The rows below come in pairs that one turn or mirror swaps. Which row does each named row swap with?
J445: [ 25   1  13 -11  -7  23  -8  -7  -6  -2 -23  -6  -7  -3 -16   2   6 -12
 -14  -4  16  16  10  17  -2]
J527: [  6  -6  23  11   7  10   0  -9  -5  -9 -11  16   1 -12 -33 -10   2  -3
  10  24   0  19   2  17  25]
J451: [ -7  11  -4   7 -12  29  13 -19   0   4  -4   7  -5 -17 -26   8  -2   4
   1  -6  -7  21   3  -1 -19]
J86: [ 16  13  32   6   4  -1   9  16 -10  -5  -9  -5  -7  -7  -5   8  12  12
 -16 -20  -6  17  -8   2  17]
J763: [  2  -5  39  16  -1  14   5   0  -1 -22  -6   3  -6  10  -7   1  11  -6
  20   7 -10   7 -12  -1  -6]
J829: [ 25   0  27   6  24  29  16  -5 -10  -6   2  29 -18  -6 -24 -10  14  20
  -5  -8  -7  16  11  10  14]
J482: [  2  -1  39   9  -1  13   2  -4  -1 -22  -5   7 -11   8  -8   2   8  -2
  18  10 -11  10 -16  -6  -5]
J546: [ 23  20   3   9  -3  23   4   9  11 -15 -14  15 -37  11  -5   8   6  18
  -3 -15  14  13  -2  11  -9]
J58: [  6   6 -17  10   5  28  13  -7  -2  -2   4  17  -1  12 -32  14  11  19
   9  17   1   2   5  24   6]
J791: [ 13   1  26 -12   9  21  15   2   9  -3 -10  27 -10   0 -47   2  12  24
   7  -6  21  20   3  13   8]
J187: [  6   3   8   1  14  21  26  -3  -1 -29  -2 -10 -25  -2 -34  27  -1   6
   6  -4  -8  17  -3  10  19]
J121: [ -3  17  16  -1  -3   8  -2   7   7 -16 -11  15   0  18 -19  20  30  35
   6  11 -14  13   6  19  -7]
J721: [  7   6  11   8  10  -5   2  -9  13 -26 -15  -1 -13 -11 -10  11 -13  17
  -6  12  -2  12  10 -12   2]
J330: [ 19   3  24   0  10   4  -4 -12   1  -3 -16  11  -4   0 -34  15   2   0
 -10   0 -10  11  38  13  -7]
J993: [  7  -1  -5   8  -1  29  -3   4 -10 -23  -2   9 -14   0 -43  25  15   6
 -19  -5   2  23 -16  13  11]
J986: [  5  -2  -3  13   3  30   3   6 -15 -20  -5   8 -13  -2 -40  26  12   3
 -21  -8   2  21 -17  17  12]
J912: [ 10  18  16  10   8   9   4 -17  13  10 -21  11   8   8 -16  22   5  22
  10 -11  10  26 -11  17  -8]
J771: [ 19   1   0   7   3  25  27   8   9  -1 -14   0   0 -31 -13   4  12  22
  -6   1 -12  11  13  16  -8]
J947: [  7   3 -18  15   3  30  14  -9   2  -3   1  16  -3   8 -29  13  10  19
  12  20   1   1   6  24   2]
J534: [ 17  -2  -7   5   5  23  22  10  10   2 -13  -5   4 -24 -14   6  11  19
  -9  -7  -9   8   9  11 -12]
J576: [ 13   7  31   3   1  -7  10  11 -10  -5  -7  -4  -8  -5  -8   9  10  14
 -23 -19  -6  14  -6   5  17]
J328: [  9  21  14   8   4  11   6 -16   7  11 -19  11   9   6 -13  23   9  16
   9 -14  13  23 -13  17 -12]
J254: [ 10  20  19   8   5  12  10 -18   6  14 -20  11   7  12 -15  22  10  15
   9 -10  12  24  -9  20 -13]
J510: [ -4  12  17  -7 -10   9   2  12   4 -12  -8  10  -2  14 -22  17  33  35
   1  12 -13  13   6  18  -9]
J395: [ 19  -1  26   4   6   2  -2 -13   2  -4 -17  13   2  -1 -33  15   0  -2
 -11   1  -9  13  36  10  -8]
J322: [ 11   8  11   7  13  -5  -2 -11  11 -25 -16   1 -12  -7  -7   8 -13  18
  -4   6   1  10  11 -11   2]
J773: [  4   0 -16  13   6  28  14  -5   0  -4  -1  14  -3  11 -32  15  10  16
  16  18   2   2   8  26   4]
J976: [ 23  -2  24   4  22  32  15  -5 -11  -5   4  29 -22 -10 -27 -10  19  17
  -7  -2  -7  14   8  14  12]
J448: [ 22   1  13 -10  -1  22  -8  -5  -6  -2 -23  -4  -7  -2 -13   0   5 -17
  -9  -2  16  20  12  19  -2]
J392: [ 15   0  23   4   8   3  -2 -17  -1  -2 -16  10  -3  -3 -33  16   1  -2
 -12  -3  -9  15  36  13 -10]
J839: [ 11   1  25  -7  13  27  17   5  10  -5 -10  27  -8  -2 -46   0  15  26
   2  -3  23  15   3  12  11]
J134: [ -4  18  13  -3  -9   9  -2   7   5 -17  -9  10  -2  12 -19  12  30  34
   6  13 -11  10   8  20  -6]
J971: [ 14   8  31   5   3  -6   9  13  -2  -3 -14  -4  -6  -8 -12  10   8  16
 -20 -23  -8  16 -14   6  15]
J225: [  9   7  10   7  13  -2  -1 -15  14 -21 -16  -3 -12  -3 -10  10 -17  21
   1   7   0  15   7 -10   3]
J137: [ 28  20   4  11  -6  21  -1  15   9 -15  -9  15 -31   4  -9  12  15  20
  -4 -14  16  13  -2  10 -12]
J174: [  9  -6  26  15  11  10   2  -9  -3 -16  -9  15   2 -17 -34  -7   2  -6
   6  21  -4  17  -2  19  22]
J828: [ -8  15  -2   6 -15  32  14 -15   2   3  -6   7  -4 -17 -27  10  -1  -1
   2  -6  -8  18  -5  -3 -16]
J810: [  3  -7  24   9   7   9   3  -8  -6  -9 -10  12   4 -18 -35  -7   5  -3
  10  21  -2  18   1  19  24]
J612: [ 21  -4  12 -10  -6  23  -6  -4 -10  -2 -21  -3  -5   4 -17   7   4 -18
 -12   2  19  15   8  16   1]
J994: [  5   3  12   3  18  27  23  -4  -4 -28  -3 -12 -24  -2 -34  27   4   4
   2   0  -2  15  -6  14  21]
J782: [  7  -6  26  12   8   8   2 -10  -6 -10 -12  12   6 -14 -33  -4   2  -6
   3  23  -2  19   0  19  24]
J960: [ -5  16  -4   6 -16  30  14 -18   0   4  -3   6  -4 -15 -24  10  -1   3
   5  -3  -9  18  -1  -1 -19]
J221: [  5  -4  37  10   0  14   6  -3  -3 -21  -3   4 -15  11  -9   3   8  -8
  20   7 -10   9 -10  -3  -7]
J561: [  6  -4  -5   9  -2  33   0   4  -9 -25  -4  13 -13  -1 -39  28  17   1
 -19  -7   0  19 -13  16  11]
J969: [ 23  -1  23   6  22  28  14  -5 -11  -3   0  29 -24 -11 -25 -12  13  24
  -9  -4  -2  12  10  12  10]
J444: [  1  -3  35  13  -2  17   7  -3  -2 -25  -5   6 -12  12  -7   2  12  -7
  20   9  -9  13 -13   0  -8]
J574: [ 23  19   6  12  -6  24   0  11  12 -20 -13  16 -32   7 -10   9  12  17
  -4 -13  18  14   0  11 -15]
J21: [ 22  17   6  14  -8  24   4  11  12 -16  -9  18 -34   4  -7  12  14  16
  -4 -16  16  15  -2  14 -13]
J696: [ 23  -2  26   3  19  30  14  -8 -12  -4   2  28 -19 -11 -24 -11  19  21
  -8  -7  -8  11  10  11  13]
J619: [  4  -5  -5   8   2  34   1   6 -12 -23  -1  14 -11   0 -41  25  16   2
 -20  -3  -1  20 -12  14  14]
J355: [  4  -6  40  11  -3  18   6   0   0 -23  -7   6 -16  10  -8   3  11  -7
  18  10 -11  13  -9  -2  -8]
J942: [ -3  12  18  -5  -7   6   1   9   5 -16  -8  12   2  13 -22  15  31  35
   2  13 -14  12   8  19  -9]
J699: [ 12   9  32   5   4  -3  13  12 -10  -6  -9  -9  -5  -3  -7   8  11  15
 -18 -20  -9  14 -11   4  15]
J553: [ -4  17  16  -4  -9   7   1  11   7 -15 -10  13   2   9 -24  15  32  35
   4  11 -13  15   8  19  -8]
J908: [ 21  -2  -2   8   0  25  25   8   7  -2 -18  -4   3 -25 -11   6  10  16
 -10  -8 -10   7  11  11  -9]
J376: [ 14  10  32   5   5  -7  11  10 -10  -9  -7  -3  -6  -2  -9   9   8   9
 -18 -22 -12  15  -7   2  17]
J219: [  6   1 -16  16   7  25  13  -5   0  -3   0  13  -3   9 -34  17  10  18
  14  20  -2   4   5  26   6]
J476: [ 22  23   3  12  -9  20   0  10  12 -16  -8  21 -30   6 -12   8  14  19
  -2 -14  15  12  -4  12 -14]

J994 pairs with J839
J576 pairs with J21
J971 pairs with J546
J960 pairs with J395
J527 pairs with J219
J771 pairs with J612
J791 pairs with J187
J86 pairs with J137
J986 pairs with J969

